A hidden rule labels the rows of this table. It goes by one to three of the table's principal directions, not those with the most spread.
[ 40 -24  -7  85  -7  65 -23  34   6 -52  10  59  63  47  62  18 -43  54
 -20  33 -16 -59   3  42 -15 -43 -31   1 -28  -4  46] 2
[ -9  19  -9   1   5  -8   4   5 -21  20 -15 -24   6  16 -22 -28  28 -15
  27  -6  -6  11 -19  -3  11  21  22   1 -15   2   2] 7
[-14   1  30 -63   6 -28  24 -27  50  27   2  15 -53 -43   0  28  -9   9
  -6  -7   4  41  21  -5 -27  10 -26  14  49   9 -48] 2
[  1  -6 -32  14   0  27  -4  21 -10  -7  20   6  20  12   3  -1   3  14
   7  28 -11 -21 -13  19  -1 -18   5  18 -29 -24  25] 4
[-32 -42  15 -41  23 -35  21 -34  12 -15  17   1 -36 -36 -29   5  13 -29
 -12 -23   6  40   0 -35  12  -3  14  -3  29  -4  -9] 7
[ 45  -4  45  62 -12 -10 -42 -11   0 -36 -57  -4  46  18  27  -1 -36  -6
 -38 -37  15 -32  33 -21 -10  17 -35 -77  26  63   8] 7
[ -3  -9  -7 -11   6 -10  -3  24  12  -1  -2 -11   0  -6  -7 -16   3  -7
 -12  12   0  -8   2   5  -8  -5   7   4   2   1  22] 6
[ -5  -9  13 -25   1  -4  16 -19  22   3  22  21 -26 -29  11  36 -21  18
 -10   6   1  11  13   1 -13 -14 -13   9  25  -7 -27] 7
[-27  40  11 -76 -15 -30  25 -13  16  57  21 -24 -73 -62 -15  31  -4  -3
   9  -2  12  29   2  -2   4   6  15  24  30 -18 -59] 6
[  4  -4  -3  -1 -13   1 -15   5  -4  -1   7  -4  -4   8  -7 -12  -4 -13
  -9  -4  17  -2  -2   1  15   3   9   6 -16  -2  16] 7
[-18  -5   0 -31  10 -13  27 -14   0  11  15   4 -29   0 -13  -9  16  -9
  14  -1   1  32  -5  -5   7   3  16  24   5 -12 -15] 7
[-18  24   3 -45 -15 -27   8   0  -4  39  13 -31 -44 -24 -26  -5   4 -22
   6  -6  19  20  -9  -3  21  12  33  17   1  -9 -18] 3
[ 24 -16 -44  54  11  48 -12  32 -17 -34  -3  22  63  55  23 -25  14  22
   7  37 -23 -40   0  24 -20 -17 -20  10 -41 -12  47] 6
[ 30   2 -10  54   3  24 -22  23  -8 -19 -33   6  58  46  20 -24   2  13
   1  10 -13 -32   7  14 -20   6 -24 -19 -19  21  30] 4
[-17  -3  -6 -25   6 -15   5  -3  -5   4   1 -15 -20  -5 -22 -20  25 -27
   3 -12   7  19  -5 -15  15   9  16   9  -2  -6   2] 5
[ -8  -8 -45   6  16  27  12   2 -32 -19  12   9  12  39  -4 -31  48 -11
  24  11 -12   5  -8  -4  12  -4   4  31 -36 -30  16] 5
[ -9   5 -37   1   6  19   4  10 -27  -3   8  -5   7  25 -11 -27  39 -11
  22   9  -7   2 -14   0  15   1  12  25 -34 -25  15] 5
[ 12  23 -27 -10 -12   4 -20  49  12  36 -13 -24  15  17 -12 -36   7   3
   7  33   1 -18  -4  35 -23  16   1  22 -28   3  30] 6
[  4  15   2  -6 -20 -22 -33   9 -11  13 -23 -45  -1  -5 -27 -27   5 -40
 -14 -24  27  -7   1 -16  19  26  15 -23  -9  20  16] 6
[  8  12   5  12 -17 -13 -26   3 -24  -1 -21 -32   5  16 -17 -33   9 -39
  -8 -30  25  -4  -1 -18  30  23  17 -21 -15  18  16] 6
[-24 -23 -21  40  30  -1   4   8 -47 -35  -6 -25  37  13 -27 -27  39 -28
  17 -12 -22 -10 -37 -25  35  -9  44 -26 -23 -10  40] 4
[ 23  28  38   7 -25  -5 -12 -26   8   9 -17   4 -11 -15  26  37 -37  13
 -14 -23  16  -4  26  -7  -6  11 -28 -29  30  26 -44] 7
[ -5  11  21 -37 -10 -12  17 -22  21  26  18  12 -41 -27   5  31 -21  13
  -1  -1   9  23   9   4  -6   1  -6  16  24  -3 -40] 7
[ 11   9   5  27  -7  -7 -28  26 -12 -12 -36 -28  21  19  -4 -37   9 -28
 -13 -22  11 -21   0 -10  17  15   8 -27  -9  24  32] 5
[-13   3 -19   3  16  20  23  13  -2   1  14  15   4   3   9   6  14  23
  22  24 -27  -2 -15  16  -7 -17   4  24  -8 -25   0] 4
[ 16 -46 -58  68  14  51 -19  26 -40 -53  19  18  75  62   2 -32  18   5
   4  35 -18 -41 -19  15   5 -27   9   8 -65 -25  75] 3
[  6  -7 -12  18   0  18  -5  -6 -10  -9   9  11  18   8   4  11  -3  12
   5   8  -6  -9  -5   4  -3  -6  -7  -1 -14  -8   5] 7
[ 21  -8  40  34  -2   6   1 -28  13 -29  -3  33  10 -18  44  57 -48  34
 -23 -10  -6 -17  25  -6 -15 -21 -33 -39  41  19 -30] 7
[-11  10   2  -1   5 -10  11 -24 -24   3  -2 -15  -5 -12 -12  10  12 -10
  14 -16  -4  11  -7 -22  14   7  12 -16   7  -2 -24] 7
[-20 -13  23  -7  17 -36   5 -17  -4  -5 -20 -24  -7 -19 -28 -11  15 -31
  -1 -34   0  21 -10 -33  16  14  21 -32  21  19  -1] 7
[  8 -32  41  24   9 -15  -7 -26  15 -47 -11  13   8 -35  23  42 -36   4
 -42 -26   1 -16  25 -30  -6 -20 -23 -57  49  26 -10] 5
[ 22 -10  19  39  -1   0 -13 -14  -7 -26 -17   5  29   5  18  15 -25   7
 -17 -10   1 -20  16 -11  -7  -4 -16 -42  15  25  -1] 3
[-12  25  47 -65 -12 -40  23 -29  40  41   4  -1 -71 -57   3  39 -27   4
 -10 -17  18  37  22  -8 -10  11  -9   5  57  12 -67] 6
[-21 -33  21 -33   3 -10  22 -33  20 -21  49  26 -48 -59  10  61 -31   8
 -28  -6   8  12  10 -17  11 -39   3   5  37 -24 -28] 6
[-13  30 -15 -16  -5  12  18  14  -5  36  17  -2 -16  -2  -3   6   8  17
  30  20 -11   6 -22  24   4  -2  17  34 -16 -26 -15] 7
[-16  -8  -9  -5  17  15  31 -20  -8  -7  23  26 -10   1   6  18  14  15
  21   7 -18  19  -9  -1   3 -15   0  21   1 -25 -20] 7
[-36 -21 -57 -15  26  -4  13  29 -39   4  18 -34   8  33 -59 -75  70 -44
  35  17  -9  18 -46  -3  33   6  64  40 -57 -35  57] 7
[  0  21  35 -11  -8 -21  -4 -19  16  18 -18 -11 -16 -39   3  34 -21   5
  -7 -23   4   5   9 -12  -7  12 -13 -31  36  22 -36] 2
[ 20  39  10   8 -17  18  12 -19  -8  11   2  18 -10   3  39  36 -20  31
   8   4   0  -7  22   8  -9  -4 -25   2  14  -2 -52] 3
[ -6  19   1 -20 -17 -21 -18   4  -8  29 -12 -37 -14  -3 -33 -25  12 -33
   4 -19  21  12 -11  -8  20  29  22  -3 -14  10   5] 7
[ -2   5  -5  19  -3  12   1  -3 -23 -15   7   0   4   1   9   9   2  -2
   2  -7  -2 -11  -5  -8  21 -12   8  -6  -6 -11  -3] 5
[ -9  -2   4 -10   1 -22 -10  11   5  11 -10 -27   0 -13 -25 -16   4 -19
  -4  -6   5   2 -10  -5   3  12  17 -12   1  11  16] 7
[-36  50 -14 -77  -5  -9  44   6  12  76  32 -11 -67 -30 -19  11  20  14
  45  25  -7  41 -23  26   1   7  27  66  -1 -40 -49] 4
[-14  13 -17  -2   8  19  25  -5 -15   7  21  10  -5  -4   6  19  13  19
  28  15 -20   4 -15   7   4 -14   8  21  -8 -30 -20] 4
[  7  14  24 -39  -6 -27   9 -11  27  26 -16   0 -32  -2   2 -11  -5  -5
  -6  -8  16  28  26  -1 -19  24 -16   9  28  23 -29] 3
[ 23 -32  -1  86   8  23 -26   1 -35 -70 -14   8  66  27  24   2 -12   0
 -22 -12 -10 -49   2 -17  14 -24  -4 -55 -11  13  40] 6
[-29   5   0 -21  15 -21  31  -3 -18  10   6 -16 -27   0 -22 -23  31 -23
  23 -10  -4  29 -20 -13  28   4  41  16   0 -14  -8] 6
[-41  13  15 -22  18 -44  33 -24 -40   2  -6 -44 -38 -26 -35 -14  39 -48
  19 -43   1  33 -20 -49  52   9  56 -18  21  -5 -26] 6
[  4 -13 -36  27   8  18 -11  18 -24 -11   5 -10  41  22 -12 -18  14   0
  10  23 -13 -23 -15   8  -2  -7  12  -1 -34 -12  36] 3
[  3   8 -30   9  15  10   9  16 -22  -6 -13  -8  19  33   1 -36  37  -6
  18  14 -14  -6   2   1  -7   5   0  11 -17  -7  11] 6
[  1  41   9 -29 -28  -9  -5 -16  -3  41   0 -16 -33 -12  -9   9  -4  -8
  10 -15  22  18   3  -2  11  25   1   9   0   2 -36] 7
[-15 -25 -31  34  31  12  13   3 -43 -37   3  -6  35  26 -14 -27  41 -15
  20   3 -24  -7 -23 -17  20 -13  26  -6 -25 -19  30] 6
[  9  21  -7  16  -8  -4 -10  15 -28  10 -22 -26  15  35 -12 -43  19 -22
  13  -8   8  -3  -7  -1  16  21  20  -4 -23  11  15] 3
[-18  -5  33 -19 -12 -31  -3 -23   3   4  14 -17 -35 -51 -17  32 -26 -19
 -20 -30  20  10  -6 -24  29  -5  26 -24  26   4 -18] 7
[ 17  -3   2 -13 -15  -3 -27  19  35  14  -7  -3   5 -11   0   1 -25   8
 -24  14  12 -15  15  19 -29   7 -23  -1   2  16  16] 7
[ -7  10   9 -35  -8  11  25 -15  29  15  41  32 -42 -48  30  67 -34  42
  -5  21  -5   3  14  16 -17 -30 -20  26  29 -27 -49] 0
[ 36 -17 -22  60  12  52   2   7  -7 -38  -5  53  57  68  46  -9   0  41
  10  31 -24 -23  14  26 -31 -14 -42  11 -24  -1  19] 7
[ -2  10 -21 -14  -8  10  -7  19   5  26   5  -4  -1  14 -14 -19  12   1
  15  16   2   5 -14  21  -3  12   4  30 -29 -10  15] 7
[  4  14 -22   9   8   7   4   8 -24   4 -18 -10  16  41  -8 -41  37 -12
  25   1  -7   6  -4  -1   2  19   3  11 -23   0   8] 6
[ 30  22  -1  32 -20  23 -27  27   3   1 -19   4  27  22  27  -3 -19  18
  -9   9   3 -34  11  22 -12   2 -23  -7 -14  13  13] 5
[  7  13  32 -34 -11  -2  11 -18  52  23   9  31 -35 -42  30  57 -42  40
 -14   7   1  10  27  16 -36  -7 -42   9  45   6 -50] 4
[-12   0 -12  -2  21  -2  24   5  -8  -1  -1  -3   3   3  -2  -9  21   4
  18  12 -20   5  -6  -1  -6  -6   9   7   4 -10  -3] 6
[ -5  38 -29  -7 -12   9  -5  14 -29  31  -7 -27  -1  24 -20 -32  35 -17
  31   1   3   5 -18   6  18  23  18  22 -37 -13   2] 4
[ -5 -19   6 -44   7   6  36 -12  45   8  44  50 -39 -24  26  41 -29  43
  -7  36  -6  19  18  26 -35 -29 -23  46  28 -23 -30] 3
[-59  -6  15 -83  23 -53  48 -21  14  33  24 -23 -76 -56 -48  -1  31 -32
  16 -18   1  63 -21 -26  23   6  47  26  32 -20 -32] 4
[ 32 -22  43  14  -7 -11 -22 -12  41 -23 -24  25  10  -1  29  15 -45  11
 -43 -14  15  -8  40  -3 -31   4 -46 -33  37  45  -1] 7
[ 24 -10 -26  11   2  23 -15  21   7 -13 -16  18  27  57  11 -48  21  -2
  -1  16   3  -5  18  16 -22  13 -30  24 -28   7  33] 5
[-18   0  17 -17  14  -2  46 -35   3   6  31  27 -30 -29  15  50 -13  30
  17   6 -18  24  -3  -2  -3 -21   3  12  31 -20 -53] 3
[-31 -12  16  -5   7  -4  31 -23 -12  -9  45  11 -31 -44   2  51 -19  11
   4  -5  -9   8 -23 -10  32 -37  37   1  17 -32 -24] 7
[ 14  -9   7  -9  -3  -6 -14  16  40   5  -5   4   7 -24  10  17 -31  20
 -25  21   0 -20  19  17 -39  -7 -26  -8  20  15   7] 6
[ -8  28   2 -21 -11 -11  -1 -20 -14  27  -9 -20 -19  -5 -20  -4  18 -19
  17 -22  11  22  -4 -16  14  27   5  -1  -2   3 -27] 7
[  0  -9 -21  -5   9 -10  -8  16  -8   2 -16 -21  16  27 -25 -51  30 -26
   5   5   3   5  -3  -3  -3  19   9   5 -20   7  31] 6
[ -9  27   4  -4 -15 -17  -5 -20 -38  17  -6 -39 -13  -9 -25  -3  13 -32
  12 -31  16   9 -12 -26  37  20  30 -20  -6   2 -20] 3
[-11  -6  43  -4  -2  -8  20 -43  11 -15  24  25 -35 -55  25  75 -40  20
 -17 -23   0   8   7 -19  13 -28  -5 -22  48  -5 -51] 4
Here are more rows. What is the label of each one?
[  9 -32 -18  18  10  23 -13  12  13 -26   2  24  29  22   7 -11   4   9
  -9  15  -8 -12   1  11 -16  -9 -21   8 -17  -2  36] -> 2
[-15  -7  43  -6 -12 -36   1 -23  -5  -9  16 -20 -33 -58  -7  42 -39 -18
 -30 -32  20  -1  -3 -29  37 -18  35 -39  36   6 -19] -> 3
[ -6  28 -17  10  -8   1  -8   1 -41  13 -11 -33   7  16 -21 -24  29 -25
  23 -15   4   0 -18 -12  29  19  25  -5 -27  -5   1] -> 4
[ 13   3 -45  47   3  34 -19  37 -38 -22 -14 -10  51  59   1 -51  35 -11
  15  14 -10 -31 -13  10  11   1   8   7 -53 -10  51] -> 5
[-12  -4   4 -21   7 -15  13  -6   4   4   4  -4 -19 -12  -8  -2   7  -8
   1  -3   1  15   1  -8   2   1   9   5  12  -2  -9] -> 6
[  0 -18  14  -1   2 -10 -18   3  23  -9 -12  -2   5 -18  -6   3 -10  -7
 -21 -11   4  -4   4  -7  -8   2 -11 -19  13  16  16] -> 2
[  6 -11 -35  29   1  38  -9  23 -12 -16  22  14  33  15  10   5  -2  21
   5  32 -15 -31 -14  23  -3 -25   0  15 -34 -26  31] -> 4
[-46  27 -15 -61  15 -15  50 -12  -6  51  29 -14 -52 -33 -31  10  35   2
  48  11 -18  45 -30   1  10   4  35  44   3 -39 -43] -> 7
[-22  44 -33 -27   3   3  31  37 -24  48   8 -24 -21  28 -20 -47  45  -6
  50  26 -11  18 -32  26  17  11  46  57 -35 -31   1] -> 6
[ -1  -3   4  15  20   1  14  18   7 -10 -18   7  15  12  13 -13   9  12
   6   8 -21  -5   0   7 -15  -5  -4  -2  10   7   8] -> 5
[-32   8  49 -70   5 -66  30 -37  26  39   0 -26 -68 -67 -31  23  -9 -21
  -3 -30  13  51   3 -28   4  18  21 -12  59  16 -55] -> 3
[  1  13 -20 -12 -12  14  -1  28   0  20   9   2  -9  31  -4 -34  14  -3
  12  16   9   5 -10  25   8   6  12  44 -33 -14  20] -> 4
[-20  17  -6 -47  -6  -6  22  -5   5  29  30  -3 -47 -27  -7  15   4   1
  10   9   5  20  -5   5   8  -6  15  35   5 -27 -29] -> 6
[-24  -7  69 -81   4 -64  33 -46  60  24   8   6 -85 -83  -2  51 -35  -2
 -29 -29  18  52  29 -25 -14   3  -9  -8  88  20 -69] -> 6
[ 28 -27 -11  41  -4  36 -30   0   8 -37  -4  34  42  29  24   5 -13  16
 -19   6   0 -25  15   8 -17  -8 -42  -9 -18   8  29] -> 2
[ -7 -46 -14  51  31  17   0   7 -17 -49   3  13  50  15  -1  -5  10   5
   1   6 -28 -20 -21  -6   5 -25  11 -22 -14  -7  44] -> 7
[ 28 -32 -15  53   6  37 -29  19  11 -42  -9  29  59  27  26   2 -15  25
 -20  19 -14 -42   9  17 -27 -17 -37 -16 -17   9  44] -> 2
[ -2  30  13   8 -18 -27 -13  11 -33  15 -21 -50  -6   4 -21 -30   6 -39
   1 -29  21  -5 -13 -17  41  20  44 -24  -8  16   6] -> 3
[ 14  15 -27  -1   2  20  -6  13   5  15 -21   8  19  42   1 -34  29   7
  21  16  -8   5   7  18 -28  24 -29  24 -24   4   8] -> 2
[  2  22 -37  -5  -9  36  13  11 -11  26  28  18   0  26   7   1  11  27
  34  36 -10   2 -14  34  -6  -5   0  51 -37 -35  -7] -> 7
[ 19   3  11  31  -4   1 -23 -13  -5 -16 -27  -7  31  -7  10  18 -13   3
 -12 -16  -2 -22  14 -15 -12   8 -26 -47  13  25  -6] -> 4
[  6  20   6 -15 -15  28  30 -18   9   7  40  47 -38  -8  46  53 -28  44
   5  18   0   6  16  20  -4 -27 -20  39  13 -30 -52] -> 6
[ -9 -15 -16  11   4 -11 -19  13 -28 -15 -15 -30  14  29 -36 -58  37 -51
   0 -23  14   4 -18 -21  35  18  32  -7 -32   5  46] -> 4
[ 11  -8  37 -39 -12   7   6 -14  82  13  22  57 -38 -53  44  77 -64  58
 -33  19   2   4  35  29 -53 -22 -62  18  51   4 -42] -> 2
[ 23 -39  26  38  11   5  -7 -28  13 -55  -7  34  28  -9  37  39 -36  20
 -36  -8  -6 -21  33 -17 -24 -22 -42 -46  36  23  -5] -> 6
[-34  61  -8 -53 -10 -39  19  -1 -34  69  -7 -66 -47 -18 -52 -29  43 -41
  44 -18  10  37 -29 -15  36  38  57  15  -9 -11 -35] -> 3
[-11  38 -33 -28  -1  20  28  15 -11  40  14   5 -21  29  -3 -23  37  10
  46  25 -10  23 -15  26   1  10   9  62 -30 -32 -17] -> 4
[-14  -8   3 -30  -1 -19  -3  -3  10   7   2 -13 -24 -15 -22 -12  11 -26
  -8 -14  14  18  -2 -13  11  10  10   6   4   1   4] -> 4
[-40   2  37 -28   0 -51  25 -51 -30  14  21 -36 -50 -57 -40  30  -5 -36
   6 -46  15  38 -24 -46  55   3  61 -30  30  -4 -43] -> 3
[-17 -22  40 -38  12 -31  19 -24  41  -5   8  15 -41 -53   3  36 -22   3
 -24 -16   3  24  15 -16 -11 -11 -10 -10  54  10 -29] -> 4
[ 17 -34 -14  29  11  40   3   1  14 -42  21  53  26  17  41  23 -17  38
 -14  29 -16 -23  17  17 -26 -35 -37  12  -3 -15  14] -> 5
[ 46 -36  -2  95   2  45 -45  16  -4 -70 -29  36  84  54  43  -7 -22  19
 -30   0  -9 -55  16   7 -16 -15 -45 -41 -20  27  56] -> 2
[ 27 -22  12  43  16   8 -13   8  16 -42 -35  19  44  17  32  -2 -12  15
 -24   1 -14 -29  27  -3 -33  -7 -42 -36  20  31  18] -> 5
[-17  26  15 -50  -9 -12  25 -10  23  42  21   5 -52 -38   1  33 -13  17
  11   6   2  25  -1  12  -5  -1   3  28  23 -15 -46] -> 4
[ 32 -30 -16  61   8  28 -32  18  -6 -45 -30  17  68  60  14 -38   7   1
 -12   5  -7 -30   9   5 -17   4 -29 -20 -29  23  55] -> 7
[ 20  23 -13  24 -15   6 -36  33  -9  14 -38 -28  35  34 -10 -43  12 -14
   4  -2   6 -21  -5  12  -3  29  -3 -12 -31  22  34] -> 2
[  1 -24  21  43  10   6   4 -28 -21 -49   5  18  16  -8  20  33 -16   4
 -13 -23  -8 -12   1 -26  21 -25   1 -39  17   2  -7] -> 4
